In the rows, 128 means zero.
T: 3 groups of rows, each row roughly a mix of its group's hidden directions
T (85 x 11)
[[130  87 162 139 107 112  93 169 147 133 114]
 [ 63 135 112 163 107 125 111 113 122 146 123]
 [134 131 146 126 108 105 138  74 113  77 131]
 [129 147 136 148  95 102 116  71 116  99 114]
 [ 87 139  89 141 125 114 112 123  97 162  94]
 [125 105 125 105 157 157 152 181 140 152 144]
 [113  85  82 127 149 139 104  97 106 125 107]
 [163 119 180 118 130 141 137 138 166 104 153]
 [172  99 139 102 112 109 152 155 163 144 139]
 [ 83 147 173 123 141 112 103 143 101 140 153]
 [120 132 134 116 133 159 185 159  93 108 136]
 [126 109 119 108 164 146 134 174 153 171 138]
 [122 115 142  90 138 109 159  90 145  84 141]
 [117 112 149 143  94 125 141  68 138 156 108]
 [158 162  92 130 122  87 162 128 140 105 145]
 [157 153  88 136 120  82 155 129 137 101 148]
 [115 135  99 168 130 118 116 147  68 109 125]
 [163 129 127 131 146  89  69 109 137 126 141]
 [154 155 129 143 138  82  85  91 122 120 125]
 [125  99  96 127  87 116 106 113 102 100 164]
 [ 90  99 137 108 104 151 174 107 154 122 120]
 [118 176  93 137 137 118 101 165 123  95 118]
 [109 163 163 145 148 145 147 144 161 161 105]
 [181 104 119 106 104 133 160 145 162 141 129]
 [112 142 170 132 140 147 154 133 176 154 102]
 [ 90 149 107 122 110 132 104 137  83 122 171]
 [145 114 150  84 102 132 135 133 175 145 159]
 [161 114 105 131 154 105  98 140  86  93 141]
 [157 157 182 117 144 150 146 146 159 136 137]
 [100 115 156 154 117 163  92 153  91 132 118]
 [ 83 119 153 132 119 127  89  77 134 115 126]
 [143  94 119  79 118 166 137 115 153 159 126]
 [107 107 141 145  93 148 147  98 140 176 106]
 [131 125 136 107 126 140 161 142 100  64 148]
 [ 99 144 164 166 150 137 139 149 169 143 112]
 [ 88 121 143 146 162  97  97 134  85 127 129]
 [112 128 115  93 137 106 125 121 164  69 137]
 [129 148 180 143 168 136 134 151 163 137 109]
 [155 161  90 114 107 111 160 117 154 109 156]
 [100 157 108 121 152 143 163  76 137 134 114]
 [126 131 143 142  91 106 123  64 123 104 116]
 [105 161 111 171 151 139 124 107  96 107  98]
 [179 119 129 115  98 129 137 177 123 131 158]
 [107 163 161 133 138 147 152 136 160 168 102]
 [151 102 139  89 157 122 135 141 129  86 166]
 [125 140 134 145  94 101 108  70 127 100 113]
 [116 100  96 134 110 105  86 112  89 104 139]
 [ 74 142  94 155 145 126 133  87 118 123 119]
 [170 108 122 102  88 139 161 145 141 123 159]
 [ 91 115 146 165 144 131  87 136  88 121 113]
 [161 142 126 115  92 179 159 134 154 139 124]
 [ 78 140 108 146 152 128 128  74 124 117 117]
 [ 88 109 124 101 129 131 156 109 184 137 118]
 [168 155 115 114 117 105 170 121 171 119 140]
 [104  98 155 103 145 170 110 116 125 164 107]
 [ 90 123 159 102 152 165 114 110 116 165 116]
 [154 118  86 101 136 114 117  99  85 101 139]
 [118  79 149 128 139 162 106 140 104 157  97]
 [106 153  92 164 126 156 114 109  93 102 112]
 [133 166 176 131 169 138 128 144 146 150 105]
 [123 153 145 106 153 147 166 104 159 155  95]
 [103 150 121 115 142 151 188 157 107 114 123]
 [162 160 121 141 150 113 100 156  86 104 140]
 [180 103 155  85 103 127 116 147 130 128 134]
 [ 84 102 119 106 111 148 151 128 179 125 118]
 [ 87 123 130 116 123 130 165  94 169 153 106]
 [ 83 141  96 141 147 133 144  74 126 116 122]
 [ 78 157 134 154 162 128 118 110 129 147  94]
 [107  92 180 116 129 157  99 133 138 154 121]
 [136 156  79 110 159 126 148 104  90 134 114]
 [122 137 137 139  93 106 126  70 124  88 118]
 [153 176 140 127 114 129 164 117 176 116 131]
 [ 83 143 121 131 135  99  93 128  93 113 165]
 [102 144 135 184 140 124 106 134  92 102 109]
 [135 124 118 114 168 148 133 186 133 163 141]
 [102 123  64 137 117 116 146 130 106 152 104]
 [103 141  95 147 141 168 120 105  84 125 101]
 [150 158  79 127 122 105 156 103 150 100 139]
 [125 169 169 139 158 146 150 147 158 152 115]
 [104 145 108 169 126 167 108 107 103 103 103]
 [180 128 143 131 101 142 166 157 157 137 115]
 [133  95 128 129 117 116  78 108 173 156 127]
 [101 124 119 159 143 113 103 148  66 122 124]
 [ 78 145 143 161 167 130 115  99 140 121 110]
 [ 91 145  97 117 140 128 129  70 109 137 105]]

which group is each row in? (one row of each group first)
[ 89 166 161 139 128 154 144 109 162 152 124] : V
[155 118 121  87 123 167 158 113 158 158 114] : X
[ 98 127 132 106 126 155 194 137 121 105 127] : Y

[108 154 101 110 136 146 172  76 134 135 124] : V
[167 145  79 146 131 103 162 118 136 105 115] : X
[ 94 154 131 164 137 156 111 130  78 123 110] : X
[126 150 134 137 101 103 126  78 113  80 118] : Y
[100  98 143 157 138 147  90 144  84 131 109] : X
[101 115 122 144 108 146 126 122 159 188 102] : Y
[112 138  93 132 119 126  76 164 159 105 122] : Y
[ 71 144 111 155 139 120 110 113 115 153  95] : V
[ 87 128 123 102 134 119 165  98 175 124 112] : Y
